Small tables with named rows and columns. After each table, cells are looked up by row and column.

tol =
      renubeg  mikalo  saradib  mulonuz     pak     rop  lisare
nos     0.643  -0.574   -0.450   -0.177   0.139   0.135   0.188
mil    -0.007  -0.600   -0.543   -0.491   0.671   0.294   0.736
mufa   -0.607   0.153    0.104   -0.520  -0.085  -0.275  -0.384

What is the lisare of nos in tol?
0.188
What is the renubeg of mil in tol?
-0.007
What is the saradib of mufa in tol?
0.104
What is the pak of nos in tol?
0.139
What is the pak of mufa in tol?
-0.085
What is the renubeg of nos in tol?
0.643
What is the pak of mil in tol?
0.671
What is the saradib of nos in tol?
-0.450
What is the mikalo of mufa in tol?
0.153
What is the rop of nos in tol?
0.135
What is the lisare of mufa in tol?
-0.384

Table lobeki
,fafon,piv,gamek
likiped,147,141,126
kef,113,116,130
vis,140,136,111
fazata,101,130,210
dak,82,172,46
zan,189,84,196
zutoni,94,149,54
pomi,173,105,213
zodut,137,114,122
ras,141,118,118
selofu,136,117,116
rugu,140,112,126

dak, fafon -> 82
ras, fafon -> 141
zan, fafon -> 189
fazata, fafon -> 101
zodut, gamek -> 122
likiped, fafon -> 147
vis, piv -> 136
kef, gamek -> 130
pomi, gamek -> 213
kef, piv -> 116
ras, piv -> 118
likiped, piv -> 141
rugu, gamek -> 126
zutoni, fafon -> 94
selofu, fafon -> 136
fazata, piv -> 130
selofu, gamek -> 116
vis, fafon -> 140
selofu, piv -> 117

gumageg:
         nakoza  dis
rog          54  136
piz         130  117
rer         192  124
kad         147  112
zagu         96  141
lekivob     118  163
fotez       152  141
roz         121  133
gufe        110  155

What is the dis of zagu in gumageg?
141
What is the nakoza of zagu in gumageg?
96
What is the nakoza of piz in gumageg?
130
What is the nakoza of rer in gumageg?
192
What is the nakoza of fotez in gumageg?
152
What is the nakoza of roz in gumageg?
121
Row with the largest dis: lekivob

dogep:
	sepiv	pim	zegin	kav	rut	sekarum
lamovuf	0.33	0.16	0.45	0.36	0.44	0.18
semep	0.64	0.53	0.41	0.42	0.29	0.46
femupu	0.49	0.53	0.41	0.39	0.29	0.41
tosaza	0.49	0.65	0.24	0.44	0.29	0.69
zokez	-0.59	-0.32	0.19	0.41	0.80	0.35
bam	0.33	0.53	0.19	0.47	0.37	0.63
mutinik	-0.59	-0.32	0.15	0.42	0.80	0.35

kav of bam is 0.47
sekarum of mutinik is 0.35
kav of mutinik is 0.42
rut of bam is 0.37
kav of tosaza is 0.44
sekarum of lamovuf is 0.18
zegin of femupu is 0.41
sepiv of zokez is -0.59
rut of semep is 0.29
sekarum of tosaza is 0.69
zegin of mutinik is 0.15
rut of tosaza is 0.29
sekarum of zokez is 0.35
sepiv of semep is 0.64
zegin of zokez is 0.19
Row with the largest sekarum: tosaza

zepem.tsv
	fof	vek	podos	daz	veg	kotis
luzi	22138	1470	19774	22352	21777	-20039
botegu	19983	56336	-1947	-8223	-4581	-24297
lut	-78577	72555	-1104	-15408	-10559	58568
badi	-71701	50485	4712	-4554	-2118	57633
tirekob	-12023	-71296	51121	64693	57878	18652
vidadin	8966	-44002	42624	49047	46373	-8145
zir	14831	-54814	44459	54562	50222	-9413
gozulad	-38810	-52761	46570	54770	49830	38357
mul	19661	2240	22479	23152	23561	-21104
gavemi	-71630	40044	11988	3009	5547	55555

vek of luzi: 1470
veg of badi: -2118
kotis of mul: -21104
vek of badi: 50485
kotis of tirekob: 18652
daz of gavemi: 3009
fof of gozulad: -38810
fof of vidadin: 8966
veg of luzi: 21777
podos of tirekob: 51121
podos of badi: 4712
fof of gavemi: -71630
podos of gozulad: 46570
kotis of gozulad: 38357
podos of gavemi: 11988
podos of vidadin: 42624
podos of luzi: 19774
daz of tirekob: 64693
fof of mul: 19661
daz of badi: -4554

